One vector is turned by the same rotation once a step. Each row is the vector after some number of steps, and that number follows the row.
The counts run from 0 to 614.
[ 0.09  2.91  0.94  3.64 -2.73 -2.69  0.85 -2.66 -0.84  3.73 -1.59  1.61
 -2.61  1.22 -0.43  1.97 -3.76  1.18 -0.34 -4.94 -1.36  0.31 -3.21  2.02
 -0.48 -0.05 -0.53 -3.96  0.96  1.57  1.14  0.37 -1.73  1.78  0.01 -1.88
  1.27  1.07 -1.89 -3.91  1.59 -1.94 -2.26  3.93  0.61 -0.62 -1.62 -1.26
 -0.92  1.02 -1.17]
275
[ 0.67  1.84 -2.77 -0.52 -3.88 -4.02  0.76 -2.14 -2.19  2.00 -1.81  1.70
 -1.81  2.58 -0.73  1.38 -3.45  0.40 -1.34 -4.47 -4.00 -0.22 -2.51  0.70
 -0.33 -2.60 -0.01 -3.82  1.68  2.46  0.10  1.71 -0.05 -1.04 -0.66  0.03
 -0.04 -0.21 -1.14 -2.32 -0.69 -0.93 -2.30  3.38  0.76  4.06 -0.09  2.29
 -1.69  2.73  0.86]
455
[ 0.54  1.13  0.10  1.42 -1.13 -3.43 -0.18 -2.76  2.61  1.96 -0.98  2.83
 -3.93  3.32 -1.15  2.45 -2.36  3.26 -0.04 -6.70 -1.51  0.33 -2.45  0.52
 -0.50  0.79  0.63 -4.77  0.13  0.63 -0.10  0.93 -2.26  2.64 -0.31 -1.16
  1.91 -0.44 -0.55 -3.38  1.36 -1.57 -1.76  2.76  1.76  0.71  2.09 -0.90
  2.45 -0.18  1.37]
567
[ 2.36  2.04 -1.48  0.41 -1.32 -4.98  1.22 -2.04 -1.10  2.60  0.65  3.11
 -1.81  0.53 -1.60  0.30 -3.09  2.79 -1.77 -2.88 -1.86  0.92 -2.26 -2.17
 -0.01 -0.53 -0.60 -2.27  1.09 -0.02 -1.00 -2.35 -0.96  2.79  2.22 -3.02
  1.13 -0.89  2.48  1.71  1.84 -1.10 -1.68  4.37  3.01 -0.14  4.12 -1.47
 -2.85  0.71  0.36]
515
[ 1.19  1.52 -0.86  2.66  0.13 -2.70  1.94 -0.34  1.85  3.51  1.33  3.44
 -1.05  1.33 -0.73 -0.27 -4.16  1.23 -1.00 -1.56 -1.42  1.54 -3.26 -1.71
 -1.34  1.89  0.78 -3.74  1.69 -1.62  0.35 -2.03 -1.33  2.86  0.55 -3.07
  2.76 -1.86  1.63 -0.97 -0.18 -1.54 -1.39  5.29  1.68  0.11  1.99 -2.60
 -2.12  0.07 -1.71]
318
[ 2.03  0.73 -3.99 -0.34  0.79 -3.70  0.72  1.35 -0.89  3.94  0.38  3.10
  1.01  1.27 -1.66  1.52 -1.09 -0.07 -1.12 -2.83 -3.23 -0.04 -2.01 -0.20
 -2.69 -0.46 -0.28 -5.69  1.56  1.03 -2.51  2.35  0.91  2.38 -0.09  0.43
  2.04  0.09 -1.23 -1.92 -0.30  0.00  0.15  3.92 -0.03  4.05  5.31  2.54
 -0.84 -0.27  0.40]
261
[ 2.51  0.02 -1.24  2.01 -1.06 -4.96  2.15 -0.40 -1.55  2.75 -1.89  3.33
  0.62  1.31  0.59  1.09 -3.86 -1.97 -0.76 -2.07 -2.98 -0.48 -2.51 -1.66
 -2.63 -0.42 -1.24 -2.78 -0.78 -0.58  0.61 -0.84 -2.54  2.03 -0.65 -0.67
  2.45 -0.09 -0.34 -1.39  0.16 -2.28  0.06  4.59  2.58  5.03  1.07  1.62
 -0.59  2.51 -0.44]
211
[-0.49  1.72  0.69  4.35 -1.27 -3.62  0.47 -1.52  0.38  4.98 -1.39  1.47
 -2.47  0.24 -0.86  2.44 -3.82  1.60 -0.98 -4.69 -1.08  1.29 -2.19  2.07
 -0.32 -0.74 -0.42 -3.31 -0.16  2.38  1.59 -0.86 -2.72  1.95 -1.05 -1.56
  1.48  1.00 -1.18 -4.94  1.40 -1.93 -0.76  3.93  1.17 -1.11 -1.60 -1.87
  1.09  0.57 -0.37]
126
[ 1.97  2.37 -1.51  0.65 -1.39 -3.60  0.37 -2.00 -1.59  6.93  0.31  1.68
 -1.46  0.38  1.04  1.83 -4.43 -0.62 -0.59 -4.60 -3.61  1.34 -0.28  2.26
  0.41 -1.86  0.68 -3.04 -0.32  1.74 -0.27 -1.42  0.52 -1.24 -2.33 -0.43
  1.91  2.43 -0.52 -2.76 -0.56 -2.15  1.28  2.48  1.27 -0.25 -0.10 -2.35
 -1.08 -1.05 -0.47]
401
[ 2.51  1.88 -4.38 -0.05 -0.89 -4.93  0.70  0.54 -2.75  6.17  0.16  2.41
  1.73 -0.82  0.20  2.21 -2.58 -2.45 -1.61 -2.77 -3.61  1.11 -0.88  1.37
  0.29 -2.86 -0.97 -2.96  0.79  1.32 -1.59 -0.19  0.75  0.14 -0.45  1.02
  0.84  0.34 -0.23 -2.18 -1.05 -1.74  1.25  3.76  0.10  1.84  2.09  0.07
 -2.04 -0.88  0.45]
405
[ 1.76  0.36 -2.79  1.00  0.25 -3.91 -0.63 -2.81  0.11  3.20  0.47  2.64
 -3.50  0.08 -2.23  1.37 -2.35  1.73  0.61 -4.38 -1.09  0.67 -0.50  0.29
 -0.66  0.10 -0.56 -4.87  1.54  1.93  0.03 -0.85  0.43  2.49 -0.61 -1.04
  2.09  1.28  1.38  0.71  2.37 -0.10 -0.03  4.07  2.68  0.39  5.56 -2.35
 -0.20 -1.51  0.60]
368
[ 1.90  0.04 -3.09  3.20 -0.34 -3.42  0.79 -2.07  0.37  1.61 -0.15  3.19
 -3.67 -0.26 -3.82  0.63 -3.12  1.75  0.48 -1.62 -0.68  0.07 -0.10 -0.19
 -1.29  0.96 -0.73 -5.97  3.38  2.22  0.57 -0.07  0.34  1.44  1.38 -0.57
  1.42 -0.63  0.79 -0.01  0.37 -0.59 -1.83  5.03  1.37  0.94  3.29 -1.83
 -1.07  1.18  1.08]
44
[ 1.31  3.84  0.03  0.74 -2.29 -4.02  1.24 -0.53 -3.21  4.26 -2.12  0.78
 -0.17 -0.05 -0.98  3.00 -0.98  1.06 -1.65 -5.82 -2.07  0.65 -1.02  1.48
  1.52 -2.59  0.20 -2.71 -0.47  4.40 -0.67  1.50 -1.67  1.86 -0.54 -0.70
  0.22  0.45 -0.93 -2.90  1.51 -1.29 -1.03  4.27  0.42 -0.04  2.88  0.63
 -1.51  0.00  0.20]
600
[ 0.85  0.23 -3.07  2.33  1.33 -4.37  0.99  3.13 -0.14  4.43  1.79  1.51
  1.81  1.83 -0.15  1.02 -2.49  2.19 -1.83 -1.60 -2.68  1.44 -3.93 -1.35
 -4.28  0.02  1.03 -2.34  0.75  0.89  0.14 -0.38 -0.47  2.75 -1.71 -1.59
  1.91 -0.72 -0.01 -0.41 -0.24 -0.62  1.73  5.29  1.71  2.35  3.35  1.11
 -0.85  0.37 -0.13]
584
[ 3.74  1.35 -0.53  2.34 -1.23 -7.06  3.11  0.56 -1.40  3.02 -0.09  3.60
  0.27  1.21  0.50  1.60 -2.38  0.98 -2.38 -1.36 -1.73 -0.44 -2.33 -1.72
 -1.91 -1.38 -2.32 -1.19  0.25 -0.23 -0.78  0.35 -0.78  1.70  2.01 -0.90
  0.90 -0.74  1.11 -0.60  1.20 -2.48  0.08  4.13  3.07  3.03  1.64  1.59
 -0.53  3.24  1.80]
361
[ 0.59  4.25 -0.27  0.56 -2.35 -1.42  1.32 -2.03  0.21  4.19  0.00  1.37
 -1.98  2.76 -0.34  1.62 -3.04  1.47 -0.48 -6.13 -3.07  0.93 -1.20  2.13
  0.21 -0.42  3.85 -4.73  1.36  2.27  0.24 -0.11 -0.19 -0.48 -1.49 -0.68
  1.27  0.08 -0.92 -3.99 -0.74 -2.43 -2.04  2.63 -0.91 -0.43  0.29 -1.00
 -1.97 -0.42 -0.36]
78
[ 1.47  2.53 -0.87  2.48 -2.41 -3.40  1.66  1.53 -2.59  1.98  0.02  0.25
 -0.65  3.05 -0.81  1.52 -1.61  2.86 -0.38 -4.07 -2.40  0.30 -2.43  0.80
 -1.77 -1.32  1.46 -3.49  1.91  4.98  0.49  2.26  0.35 -0.04 -0.29 -0.85
  0.03  0.33 -1.06 -0.98  0.52 -1.23 -0.92  4.68  0.71  2.98  2.11  2.82
 -2.75  1.87  1.88]
308
[ 2.79  0.57 -0.15  3.37 -0.99 -5.79  2.93  0.64 -0.78  3.84  0.64  2.88
 -0.03  2.04  0.68  2.49 -3.00  3.03 -2.14 -2.81 -2.69  0.16 -2.16 -0.22
 -3.57 -1.52 -0.73 -1.63 -0.55  0.57  1.03  0.16 -2.12  0.74  0.62 -0.88
  1.29  0.34 -0.35 -1.90  1.26 -2.71  0.93  3.61  2.43  2.85  0.72  1.53
  0.64  2.17  1.33]
509
[ 1.98  0.18 -3.03  0.97  0.46 -3.92  3.39  1.41  0.31  3.91 -1.11  1.71
  0.99  0.97 -0.16  1.07 -2.53  1.08 -3.10 -0.20 -2.05 -2.31  0.24 -0.25
 -2.71 -1.46  0.42 -4.34  1.93  3.57 -0.68 -0.96 -0.29  0.01 -1.27  0.33
  2.38 -1.22 -0.82 -2.56 -1.01 -3.53 -0.05  5.81 -0.24  2.56  0.27  0.55
 -0.21  3.85  2.93]
236
[ 1.41  1.46 -1.70  1.51 -2.25 -2.64  2.92  0.93 -0.31  2.11 -1.61  2.94
  0.99  1.34  0.26  2.05 -2.97 -2.46 -2.02 -2.99 -3.06  0.70 -2.37 -0.41
  0.23 -0.25 -0.16 -3.86  1.25  0.95  0.30  0.93 -2.28  0.57 -1.60  0.33
  0.99 -2.57 -0.81 -4.47 -2.79 -2.34 -1.30  4.84 -0.67  4.57  1.14  2.05
 -1.52  1.65 -0.08]
530
[ 0.74 -0.72 -2.78  1.20  0.24 -3.78  3.00  1.67  0.77  2.74 -1.57  2.22
  0.38  1.35 -0.22  1.09 -3.80  0.58 -2.52 -0.64 -2.01 -0.68 -1.31 -2.12
 -2.32 -0.91 -0.08 -3.62  1.02  2.09  0.89 -1.49 -2.44  1.33 -2.04 -0.76
  1.65 -2.31 -0.28 -1.50 -1.42 -2.62 -0.67  6.48  0.74  3.33 -0.04  0.59
  0.26  3.89  2.14]
237
[ 1.70  2.61 -3.36  1.17 -0.85 -1.66  0.85  0.08 -0.17  4.77 -0.25  2.03
  0.63  0.94  0.02  1.52 -2.49 -1.92  0.09 -3.83 -3.05 -0.10 -0.73  2.66
 -0.24 -0.67  0.72 -6.04  2.33  2.56 -1.36  2.23  2.03 -0.08 -1.31  1.12
  1.96  1.29 -1.69 -4.80 -1.18 -1.57 -0.82  3.44 -1.61  0.98  0.71 -0.02
 -2.24 -0.55  0.68]
230
[ 1.03  1.45 -1.07  3.55 -1.23 -3.49 -0.01 -1.26  1.38  2.80  0.06  1.11
 -3.61  0.38 -0.64  3.01 -2.19  1.18  0.28 -4.88  0.29  1.25  0.39  2.67
  2.43  0.39  0.05 -5.30  2.21  4.47  0.70  0.01 -0.28  1.09 -0.69 -0.46
  0.70 -0.58  0.74 -2.95  0.92 -2.55 -0.63  4.01  1.40 -0.97  1.71 -2.88
  0.64 -0.58  2.50]
570
[ 5.12  2.69 -0.38  1.51 -2.17 -5.54  1.63  0.22 -2.95  1.48 -0.68  3.00
 -0.70  2.49  0.08  1.96 -0.81  0.34  0.77 -3.17 -2.28 -0.93 -1.31 -0.12
 -0.13  0.11  0.18 -4.30  0.86  1.91 -0.74  2.36  0.63  1.40  0.77  0.25
  0.76  0.14  0.77  0.03  1.67 -1.66 -1.30  3.89  1.86  3.64  4.32  2.72
 -2.58  0.98  0.97]
335
[ 1.83  0.58 -2.52 -0.10  0.70 -3.39  2.00  0.07 -0.84  4.37  0.07  0.76
  0.92  2.14  0.24  0.06 -4.25  2.40 -1.58 -1.03 -4.35 -1.18 -1.68 -0.59
 -4.44 -1.51  2.13 -3.84  0.60  2.33  0.24 -0.72  0.80 -0.47 -3.29 -0.73
  3.06  1.58 -1.56 -0.14 -0.31 -1.65 -0.04  4.89  0.38  2.44  1.35  0.86
 -2.23  2.10  0.48]
582
[ 4.81  1.48 -1.26  2.32 -0.68 -4.77  2.04  0.81 -1.70  1.69  0.29  3.08
 -0.92  1.18 -0.99  2.61 -0.04  1.91 -0.26 -3.47 -1.62 -0.54  0.93  0.02
 -0.52 -0.55  0.12 -4.23  1.18  4.15 -0.36  1.37 -0.25  0.56 -0.03  1.05
  0.75  0.44  0.76 -0.57  0.94 -2.30  0.07  4.79  1.61  3.30  4.57  2.32
 -0.22  1.23  3.03]
187
[ 2.25  0.02 -1.05  3.24  0.38 -4.75 -0.10 -1.95  0.47  3.02  0.43  1.53
 -3.75  1.16  0.25  1.47 -2.93  1.69  1.88 -3.55  0.93  0.54 -1.28  1.11
 -0.30  1.14 -1.38 -4.06  0.98  2.27  1.17 -1.00  0.18  3.09 -2.40 -1.94
  2.56  1.75  1.52 -0.32  2.78 -2.96 -0.14  4.09  3.25 -1.07  3.05 -2.86
 -0.53 -0.20  0.92]
246
[ 2.57  2.08 -1.81  3.30 -3.09 -5.56  1.70  1.20 -2.38  1.61  0.18  1.10
 -0.93  2.67  1.49  0.66 -2.39  0.57 -0.27 -1.16 -1.10 -0.56 -2.84  0.16
  0.00 -1.80 -1.10 -2.37  2.48  3.65 -0.14  1.96  1.05  0.48  0.28 -0.69
  0.69 -1.00  0.14 -1.33  1.54 -2.38 -1.20  4.73  1.48  2.92  0.93  2.27
 -3.00  2.69  2.04]
11
[ 1.71  2.34 -2.15 -2.80 -0.42 -2.93  0.59 -1.86  0.69  4.38 -2.65  0.18
 -0.28  1.69  1.71  1.61 -2.99 -3.16 -0.60 -3.86 -1.50 -0.90 -1.68  1.21
  1.32 -1.01 -0.41 -5.02 -0.75  1.41 -1.42 -0.19  0.33  2.32 -4.25 -1.47
  2.95  1.00 -0.62 -3.03  0.90 -2.99 -1.55  3.41 -0.43 -0.74  1.86 -1.52
 -2.03  0.16  0.06]
29
[ 0.65  1.85 -1.69 -0.80  1.18 -3.10  1.56 -1.66  2.04  6.21 -0.43  1.07
 -0.54  0.22  0.16  1.68 -3.96  1.76 -2.52 -3.51 -2.06  0.31 -0.22  0.28
 -0.50 -0.95  1.17 -3.15 -1.04  1.42 -0.54 -3.87 -1.79  2.53 -2.56 -2.40
  3.00  0.18  0.46 -1.66  0.88 -2.90  0.06  4.21  0.34 -1.87  1.71 -3.06
 -0.57 -0.37  0.09]
173
[ 2.40  0.35 -3.23  0.27  0.25 -3.58  2.07 -0.41  3.67  1.97  0.76  2.94
 -1.57  2.35 -0.77  0.09 -2.09  0.60 -1.16 -1.36 -0.40 -0.89 -2.31 -0.75
 -0.22  0.74 -1.02 -5.46  3.64  0.02 -1.43  1.20  1.45  2.22  1.61 -0.55
  2.42 -2.70  1.02 -2.84  1.20 -2.83 -1.99  3.73  0.29  1.23  2.23  0.17
 -0.12  0.96  2.76]
118
[ 0.80  3.39 -0.43 -1.24 -1.18 -3.02 -0.21 -1.84  1.60  3.72  1.27  1.56
 -2.23  2.33 -0.93  2.27 -2.20  3.26 -0.88 -7.39 -2.61  2.38 -2.16  0.25
  1.40 -0.41  2.08 -2.67 -0.41  1.71 -1.35 -1.50 -1.37  2.00 -0.47 -2.38
  1.16 -0.45  1.92 -1.39  1.37 -0.76 -1.12  3.54  1.90 -1.44  3.87 -2.07
 -0.69 -1.49 -0.06]
371
[ 3.41  0.27 -2.09  4.47  0.64 -4.54  1.19  0.42 -0.82  3.29  2.07  3.30
 -1.58  0.39 -1.68  0.44 -3.10  2.52  0.71 -1.93 -0.98  0.71 -0.56 -0.48
 -2.67  1.38  0.79 -4.43  1.92  1.52  0.47 -0.49  0.63  0.94  0.60 -1.11
  2.26  1.58  1.33  1.02  1.12 -1.28  1.23  5.04  2.76  2.10  3.93 -1.55
 -1.39  0.22  0.67]
17
[ 1.23  2.20 -1.10 -1.41 -1.11 -3.49 -0.34 -3.56  1.13  4.07 -0.08  2.19
 -3.06  1.65 -1.50  1.68 -3.15  4.00 -1.44 -6.58 -3.05  1.11 -1.39  0.39
 -0.40 -1.02  2.12 -4.14 -0.11  1.25 -0.41 -1.82 -0.53  1.21 -1.07 -2.01
  1.71  0.28  0.82 -0.87  1.74 -1.09 -1.21  2.06  1.95 -1.00  3.11 -1.87
  0.35 -0.65  0.61]
370
[ 0.18 -0.44 -2.65  2.15 -0.44 -3.44 -0.37 -3.19  1.43  2.24 -0.33  3.39
 -4.46  0.54 -3.49  0.33 -4.87  2.82  0.19 -2.76 -1.83  0.41 -0.68  0.34
 -2.86  0.89 -0.28 -5.86  3.67  1.18  0.06 -0.75  0.44  1.12  0.30 -0.70
  2.79  0.01 -0.08 -0.65  0.27 -0.62 -1.69  3.90  0.75  1.28  1.59 -1.97
 -0.37  0.89  1.37]
45
